rotation ticks, each row followed by its count of ticks
The counts run from 0 to 197.
|  -4 |  -3 | -15 | -19 |   3 |   7 |   0 | -10 |  -9 |   2 |  -4 | -18 | -11 |  14 |  -6 |  -1 |  13 |  14 |  -4 |   5 |  -6 |  -1 | -10 |   0 |   6 |  18 |  -1 |  20 | -17 |   0 |  17 | -13 |   4 |   1 | -18 |  -6 |   5 |  -2 |  11 | -13 |   8 |  -1 | -12 |  -3 |  -2 | -17 |   5 | -15 |  10 |	31
|   7 |  -2 | -10 |   7 |  -5 |  16 |   4 |   2 |   0 |  -9 |  -2 | -13 |   5 |  -5 |   2 |  -8 |  14 |  -1 |  15 |  -1 |  10 | -12 |   1 |  23 |   0 |  28 | -12 |   2 |  20 |  15 |   2 |  15 |  -7 |   4 | -13 |  11 |  -6 |   5 |  -6 | -14 | -15 |   4 |   4 |  -5 |  -7 | -11 |  11 | -19 |   3 |	167
|   8 | -11 | -15 |   5 | -10 |   4 |   3 |   3 |  -6 | -24 |  13 | -23 |   0 |  -8 |   0 |  -5 |  22 |   6 |  -1 |   7 |   2 |   5 |  -4 |  21 |   7 |  23 |  -4 | -11 |  -8 |  14 |   0 |   3 |   4 |  20 | -20 |   2 |  -3 |  -1 |   8 |   5 |   7 |   5 |   0 |   1 | -16 | -18 |   6 | -13 |  14 |	33
|   3 |  21 |  -6 |  -8 |  -7 |   5 |   9 |  10 |   0 |  -2 |  14 | -13 |   3 |   9 |  -8 |  -6 |  -4 | -12 | -20 |  -6 |   2 | -11 | -14 |   5 |  -1 |  19 |  12 |   1 |  -2 |   6 |   0 | -15 |   4 |  -9 |  -2 |  -6 |   2 |   9 |  12 | -12 |  -4 | -26 |   5 | -18 | -17 |  22 |  -1 |  -8 |   6 |	137
|  -7 |  -9 | -19 | -19 |  10 |  17 |  14 | -12 |   4 |   7 | -12 | -15 |  -2 |  22 | -13 |   7 |  16 |   4 |   0 |   3 |  -5 |  -2 | -15 |  -5 |   3 |   5 |   0 |  19 | -10 |  12 |   4 |  -5 |   9 |   7 | -16 |  -2 |   7 |  -6 |   8 | -11 |   8 |  -5 | -11 |   0 |  -9 |  -1 |   7 | -26 |   6 |	30
|  11 |  10 | -11 |   1 |  -8 |  -2 |   1 |  11 | -16 | -15 |  -5 |  -5 |  -5 | -23 | -10 |   6 |   6 |  11 |   5 |  -3 |   2 |   0 |  -5 |  12 |  11 |  24 |   1 |  -6 |   7 |  -2 |  20 |   0 | -13 |  12 | -18 |  11 |  -2 |  -8 |  -7 |  -4 |  19 |  24 |  -2 |  -1 |  10 | -12 |   6 |  13 |   4 |	171
|  -4 | -23 |  -5 |  -1 |  -5 |  -7 |  -5 |  12 |   1 | -21 |  -4 |  -4 |   7 |   9 | -15 |  14 |  -5 |   1 |  19 |   4 |  -1 |   8 | -22 |  -6 |   1 |  22 |   4 |   5 | -13 |  19 |   5 |   1 |  16 |  17 | -10 |   1 |  14 |   4 |  -1 | -16 |  -3 |  -5 |  -7 |  -4 |   7 |  -4 |   3 |  -9 |  14 |	35
|   2 | -24 |  -8 |   5 |  -6 |  -1 |  -3 |  -1 |   1 | -26 |   1 | -14 |   6 |   1 | -11 |   9 |   5 |  -3 |   9 |   4 |  -1 |   9 | -12 |  17 |   1 |  20 |   0 | -11 |  -8 |  19 |   0 |   8 |  16 |  26 | -15 |   5 |   6 |   1 |   4 |  -1 |   1 |  -9 |   0 |   2 | -14 |  -6 |   9 | -12 |  14 |	34
| -11 |   3 |  -2 |  -6 |   3 |  10 |   8 |   9 |   4 |   0 |  10 |   9 |   4 | -10 |   3 |   4 | -28 |  -6 |  -7 | -26 | -13 |  -7 | -17 |   7 |  -3 |  10 |   9 |   0 |   7 |  -4 |   2 | -23 | -19 |  -8 | -11 |   9 |  10 |   1 |   7 |  12 |  17 |   1 |   6 | -16 |   2 |  24 |   7 |   6 |   7 |	68
| -11 |  10 | -11 |   0 |  -5 |  -2 |   2 |  -1 | -18 |  19 |  -5 |   9 |  -2 |   8 |   2 |   9 | -19 |  17 | -17 |  -2 |  14 |   5 |   7 |   8 |   6 |  16 |  -8 |  13 |  21 |  -7 |   3 |  -7 |   2 |  -3 |   3 |  -6 |   2 |  -8 |   4 |  -9 |  11 |  -2 | -16 |  10 |   5 |  -8 | -19 |  10 | -23 |	195
|  -1 |  -4 |  -1 |  -4 |  -1 |  16 |   1 |  10 |   2 |  -2 |   4 |   6 |  -6 |  -8 |  17 |  13 |  -9 |   3 |  -2 |  -8 | -18 |  19 | -17 |  10 |   8 |  -9 |   7 |  -1 |  -9 | -14 | -17 | -23 |  -7 |  -8 | -16 |  -2 |   7 |  -5 |   6 |  10 |  24 | -16 |  -3 |   3 |  -3 |  -2 |   5 |   9 |   4 |	113
|  13 |   3 |  -9 |   5 | -17 |  -6 |  -5 |   5 | -14 |  -2 |   1 | -22 |   7 |  -5 |  20 |  -7 |  15 |  -4 |   8 |   4 |   8 |  14 |   2 |  23 |  -1 |  20 | -12 |   7 |  11 |   1 | -11 |  14 |   7 |  -6 |   2 |  -8 |  -4 |  -2 |   6 |   5 | -11 | -18 |  -7 |   6 | -11 | -23 |   4 |  -9 |  -5 |	122
|   4 |   7 | -18 |   4 |  -8 |   1 |  -9 |  -8 |  -8 |  -7 | -10 |  12 |   5 | -16 |  12 | -15 |  -1 |   6 |   9 |   6 |   3 |   3 |  17 |  19 |   1 |   0 | -12 |   1 |  26 | -17 |  -3 |   7 |   0 | -17 |   9 |  -5 |  -6 |   1 |   6 |  21 |   3 |  -4 |  -6 |   3 |  10 | -17 |  -8 |  11 | -11 |	191
|   8 |  -8 |  -8 |   4 | -13 |   5 |   1 |  20 |  -8 | -15 |   2 |   4 |   3 |   3 |  -1 |  15 |  -7 |  11 |  17 |  10 |   3 |   4 | -18 |  -7 |  -1 |  25 |   5 |  12 | -11 |   8 |  11 |  -9 |  -4 |   6 |  -6 | -11 |  12 |   9 |  -3 | -22 |   6 |   9 | -16 |   4 |  13 |  -5 |   5 |   2 |  17 |	36
|  15 |  -7 |   8 |  18 |  -7 | -19 |  -7 |  12 |  13 |   0 |   6 |  12 |  16 |  -8 | -12 |  22 |   6 |  -8 |  17 |   2 |  -8 |  -1 | -19 |   4 | -11 |  -3 |  -7 |   9 |  12 |   1 |  -1 |  -3 |  29 |   3 |  13 |   6 |   6 |   6 |   5 |   5 |   5 | -10 |   0 | -10 |  15 |  11 |  -1 |  -1 |  -2 |	129
|   3 | -16 |   3 |   8 |   6 |  -7 |  -2 | -19 |   6 |  10 | -11 |  14 |   5 | -10 |  -3 |   3 |  20 |  14 | -19 |   9 |   0 |  -1 |   6 |   4 | -12 |   1 | -11 | -12 |  21 |  -1 |  -8 |   8 |  21 |   6 |   1 |  -3 |  -6 |   9 |   7 |  14 |  -9 | -14 |   5 |   9 | -11 |  -5 |  -7 | -14 |   1 |	14
|  -9 |   4 |   5 |   5 |   5 | -11 |  -3 |   5 |  -8 |   6 |   3 |  -2 |  -3 |  -3 |   0 |  10 |  -6 |  -1 | -20 | -20 |   3 |   2 |   7 |  20 |  -9 |  10 |  -2 | -23 |  27 |   9 | -11 |   6 |   8 |   7 |  -9 |   0 | -18 |  -6 |   9 |  14 |  -4 | -12 |   9 |   9 |  -3 |  -4 |  -4 |   7 | -18 |	197
|  11 |  -2 |  -7 |  -3 |  -8 | -13 | -15 |   0 | -26 |  11 |  -1 | -12 |  -3 |   3 |  15 |  -6 |  13 |   7 |   3 |   3 |  -2 |   9 |   5 |  11 |  -3 |  21 | -14 |  15 |   5 |  -5 |   4 |   2 |   7 | -16 |  -3 | -13 |  -7 |  -4 |  14 |   3 | -10 | -21 | -12 |   2 |  -1 | -21 |   2 |  -4 |  -3 |	121
|  10 |  -3 |  -3 |   2 |  -9 |  22 |  -9 |   9 |   8 | -21 |  -4 |  25 |   9 |  -5 |  16 |   4 | -20 |  -8 |  14 |  -1 |   1 |   0 |  -4 |  14 |   2 |  16 |  -2 |  -8 |   8 |  18 | -13 |   3 | -14 | -10 |   8 |  -3 |  11 |   6 |  -4 |  -3 |  -5 | -17 | -11 |   2 |   2 |   9 |   5 |  17 |   0 |	187
|  16 | -20 | -11 |  12 |  -1 |  -9 |  -4 |  10 |   9 | -11 |  -4 |  16 |  -7 | -14 |  -7 |  24 |  15 |  -1 |  20 |  10 | -13 |  10 | -11 |   4 |   0 |  -1 |   4 |  -9 |  -1 | -12 |  -2 |  -1 |   2 |   6 | -17 | -12 |  -9 |   5 |   3 |  14 |  10 |  -3 |   8 | -11 |  16 |  -6 |   5 | -10 |   6 |	39
|   7 | -10 | -14 |   0 |   1 |  22 |  -9 |  -3 |  16 |  -4 | -15 |  30 |   2 |  -5 |  11 |  22 | -13 |   0 |   3 |  -3 |  -1 |   1 |   3 |   3 |   4 |   5 |   1 |  -6 |  -1 |  12 | -14 |  13 | -15 |  -5 |  10 | -10 |  14 |  -3 |   1 |   4 |   8 | -11 | -18 |   6 |   0 |  14 |   4 |   7 |  -1 |	188
| -16 |   3 | -11 |   1 |   3 |   3 |   1 |  -2 |  -1 |   8 | -20 |   8 |   2 |  12 |  -6 |  13 | -22 |  11 |  -6 |  -3 |   8 |   6 |   2 |   7 |   4 |   8 |  -6 |  12 |  25 |  -6 |  -1 |   2 |  20 |  -5 |   7 |  -5 |  10 |  -4 |   3 |  -6 |   6 | -18 | -12 |  -2 |   2 |   5 | -18 |  -5 | -24 |	194
|   6 |  -9 |   8 |   1 |   5 |  17 |  16 |   1 |  12 |  13 |  19 |   5 |   7 |  -7 |   9 |  18 |   8 |  16 | -10 |  -5 | -10 | -10 | -25 |   5 |  -3 |  -9 |   2 |   8 |  -3 |   2 |  -4 | -18 |  -3 |  -3 | -10 |  19 |  11 |   7 |  -2 | -11 |  17 |  -6 |   3 |   3 |   1 |   7 |   7 |  -2 |  16 |	24
|  -8 |  -7 |   7 |  -2 |  -3 |  -8 |   5 |   7 |  -9 |  -9 | -16 |  13 |   4 |   4 |  -5 |  17 | -28 |  11 |  10 |  -2 |  -2 |  17 |   0 | -16 |  -8 |  23 | -13 |   1 |   4 |  20 |  19 |   5 |   2 |   5 |   0 |  10 |  29 |   4 |   4 |  -6 |   1 |   0 |  -7 |  -7 |  -7 |   9 |   3 |  -8 |  -3 |	80
|  -7 |  -3 | -16 |   7 |  -8 |   2 |  21 |   4 | -15 |  15 |   3 |  11 |  -4 |  -3 |   0 |   0 |  -6 |  26 | -30 |   1 |  18 |  -1 |   6 | -11 |  -4 |  20 |   3 |  -8 |   6 |  -3 |   7 |  -7 |  -7 |   4 |  -5 |  -6 | -13 |  15 |   8 |  -2 |   5 |  15 |   0 |  14 |  -5 |  -5 | -16 |  -4 |   5 |	151
|  12 |  -1 |  10 |   6 |   0 |  -9 |   4 |  -7 |  -7 |  -3 |  -8 |  28 |   0 | -31 |  -3 |  15 |   8 |   0 |   1 |  -1 | -13 |  11 |   8 |  -3 | -18 |   8 |  -8 | -23 |  16 |   0 |   6 |  10 |  -6 |   8 | -14 |   6 |   4 |  -3 |   2 |  23 |   5 |   6 |   9 |   5 |   0 |   6 |  11 |   1 |   4 |	83
|   0 |  -7 | -19 |  -3 |   5 |   2 | -18 | -15 |   3 |   3 | -30 |  27 |  -1 |  -2 |   0 |  20 |  -6 |   6 |   1 |   3 |  -9 |   0 |   4 |  -3 |   2 |  -2 |  -1 |  -2 |  -2 |  -3 |  -4 |   8 |  -8 |  -7 |   9 | -13 |   6 |  -8 |   7 |  13 |   9 |  -8 | -26 |   6 |  14 |   7 |   4 |  13 |  -3 |	189
|   8 |  -3 |  -6 |  -4 |  -7 |  15 |   5 |  -2 |   1 |  -1 |  17 |   9 |   4 |   5 |  28 | -14 |   5 | -16 |  13 |   4 | -13 |   5 | -10 |  11 | -10 |   0 | -10 |  15 |   6 |   6 | -19 | -12 |  18 | -18 |  -7 |  -6 |  11 |   7 |   7 |   5 |  -9 | -26 |   1 |   7 |   7 |  -4 |  -8 |  -1 |   2 |	117
| -19 |   8 | -16 |   6 |  -4 | -11 |   5 |  11 | -10 | -12 | -10 | -17 |   9 |   0 | -12 |  -7 | -23 | -11 |   6 | -28 |   7 |  -1 | -13 |  -1 |  -6 |  -4 |  -4 |   3 |   2 |  18 |   7 |  -5 |  -1 |   0 |  11 |  12 | -18 |  11 |   4 |  12 |  10 |  11 |   1 |  -1 |   3 |   4 |   5 |  13 |  -5 |	66
|   3 |  -1 | -16 |  -2 |   1 |  -4 | -25 | -14 |  -6 |  -2 | -25 |  23 |  -7 |  -4 |   6 |   3 |  -4 |  13 |   8 |   6 | -13 |   2 |   8 |   4 |   1 |   4 |  -7 |   9 |  11 | -16 |   8 |   5 |  -1 | -15 |   8 | -11 |  -2 |  -3 |   5 |  18 |   5 |  -6 | -15 |   2 |  22 | -13 |  -6 |  14 |  -8 |	190
|  12 |   0 | -16 |  -4 |   1 | -13 |  -6 |   3 |   3 |  -3 |  16 |  -8 |  -7 |   6 | -11 |  11 |   9 |  17 | -27 |  -9 |   0 | -12 | -11 |   0 |  12 |   2 |   1 |  -6 | -21 |  16 |   7 |  -1 |  -6 |   6 |  13 |   3 |  -3 |   6 |  19 |   2 |   4 |  -9 |  -9 |  -4 | -15 |  16 |  16 |   8 |   9 |	139
|   2 |  -6 | -13 |  -3 |   7 |  24 |  16 | -12 |   5 |  17 |  12 |  16 |  -2 |   4 |  13 |   8 |  15 |  14 |  -3 |  -6 |   2 | -16 |  -1 |   7 |   3 |  12 | -11 |  10 |   0 |  15 |  -2 |   9 |  -4 |  -9 | -13 |  19 |  11 |  -9 |   5 | -12 |   3 |   3 |  -1 |  -3 |   1 |  13 |   1 | -19 |   4 |	163
|   7 |  -4 |  -8 |   0 |   0 |   4 |  -1 | -19 |  -5 |  -4 |  15 |  -7 |   1 |  -2 |  -2 | -20 |  30 |  -1 |   8 |   0 | -19 | -16 | -17 |   5 | -13 |  -6 |  -1 |  18 |   6 |   3 |   6 | -14 |   9 | -11 | -18 |   2 | -11 |  14 |   7 |   8 |  -2 |  -7 |   7 |  -1 |  13 | -17 |  -1 |  -3 |  16 |	27
|  11 |   0 |  -6 |   0 |  -3 |   1 |   7 | -20 |  -1 |  10 |   4 |  17 |   5 | -17 |   0 |  -4 |  20 |  18 | -28 |  14 |   0 |  -4 |  10 |  -1 |  -8 |   8 | -10 | -16 |  13 |  -8 |  -6 |   2 |   9 |   2 |   1 | -10 |  -1 |   4 |  14 |  18 |   7 |  -3 |  -4 |  21 | -13 |  -4 |  -9 |  -5 |   4 |	13
|   2 | -11 | -20 |  -6 |  10 |  13 |   7 | -22 |  -3 |  19 |   1 |  10 | -14 |  10 |  -4 |  16 |  26 |  16 |  -9 |  -4 |  -2 | -17 |   2 |  -4 |   1 |  12 | -13 |  10 |  -4 |  19 |   7 |  10 |   1 |   3 | -11 |  12 |   3 | -15 |   8 | -10 |   2 |   6 |  -3 |   3 |  10 |  -2 |  10 | -13 |   2 |	164
|   5 |   9 | -29 |  13 |   4 |   6 |  -2 |  10 |   1 | -18 |   0 |   5 | -18 |  18 |  -9 |  -2 |   7 |   3 |  12 |  -1 |  -6 |   0 |   2 |  11 |  18 | -23 | -15 |  11 |  10 |  15 |   1 |   4 |  -2 |  -2 |   2 |   1 | -17 |  11 |  -3 |   4 |  -8 |  -1 |   6 | -17 |   4 |  -2 |  -2 |  -2 | -20 |	179
|   3 |   4 |   3 |  11 |  -5 |  -9 |  11 |   5 |  -1 |   0 | -12 |  22 |   3 |  -7 |  -2 |   9 |  -4 |  14 |  21 |   6 |  -9 |   7 |   1 | -13 | -16 | -19 | -21 |  11 |  24 |  10 |   6 |   8 |   2 |  -2 |   9 |  16 |   5 |  21 | -11 |   1 |  -1 |   8 |   4 |  -2 |  11 |   3 |   0 |   1 | -14 |	85
|   4 |  -4 | -22 |   3 |   2 |   8 |  -3 |  -9 |  12 |  -9 | -25 |  12 |  17 |  -6 |   2 |   3 |  -1 | -10 |  16 |   0 |  12 | -14 |  -8 |  14 |  10 |   7 |  -1 |   0 |  -5 |   8 | -15 |  16 |   4 | -16 |  23 |  20 |   3 |  -9 |  -2 |   6 |   6 | -15 |  -6 |  -5 |   5 |  19 |   5 |  -3 |   4 |	54
|  -1 |   0 |  -6 | -13 |   7 |  20 | -11 | -22 |   7 | -11 | -25 |   7 |   4 |  -2 | -21 |   9 |   1 |   9 |   3 |  10 | -16 |  -5 |  -7 |  -1 |   2 |  -6 |   0 |  17 |   9 |  -8 |  13 |  -8 |   1 |  -1 |  -1 |  -4 |  19 |  -7 |  -1 | -11 |  21 |  -4 | -20 |   4 |   3 |  -4 |   0 |   8 |   6 |	100
|   5 |  15 |  21 |  -4 |   1 |  20 |   8 |   3 |   2 |  -1 |   6 |   7 |  -8 |   2 |   2 |  12 |   2 |   8 | -16 |  -2 |  -7 |  -5 |  -5 |  14 |   2 |  10 |  -8 |  -2 |  12 |  18 |   1 |  -7 | -14 |  -2 |  -5 |  10 |  11 |   4 |  -7 | -26 | -13 | -19 |   6 |   0 | -21 |  10 |   4 |   4 |   0 |	93
|   3 |  -9 | -22 |  -8 |   1 | -12 |  -5 | -18 |   2 |   2 | -17 |  10 |   5 |  -9 | -15 |   0 |   2 |  21 |  -5 |  10 |  -1 | -10 |  -4 | -17 |  -1 |   4 |   2 |   9 | -10 | -16 |  16 |  -9 |  -3 |  -7 |  11 | -11 |   6 |  12 |  15 |  15 |  15 |   1 | -13 |  -9 |   3 |   1 |  -2 |  -5 |  12 |	145
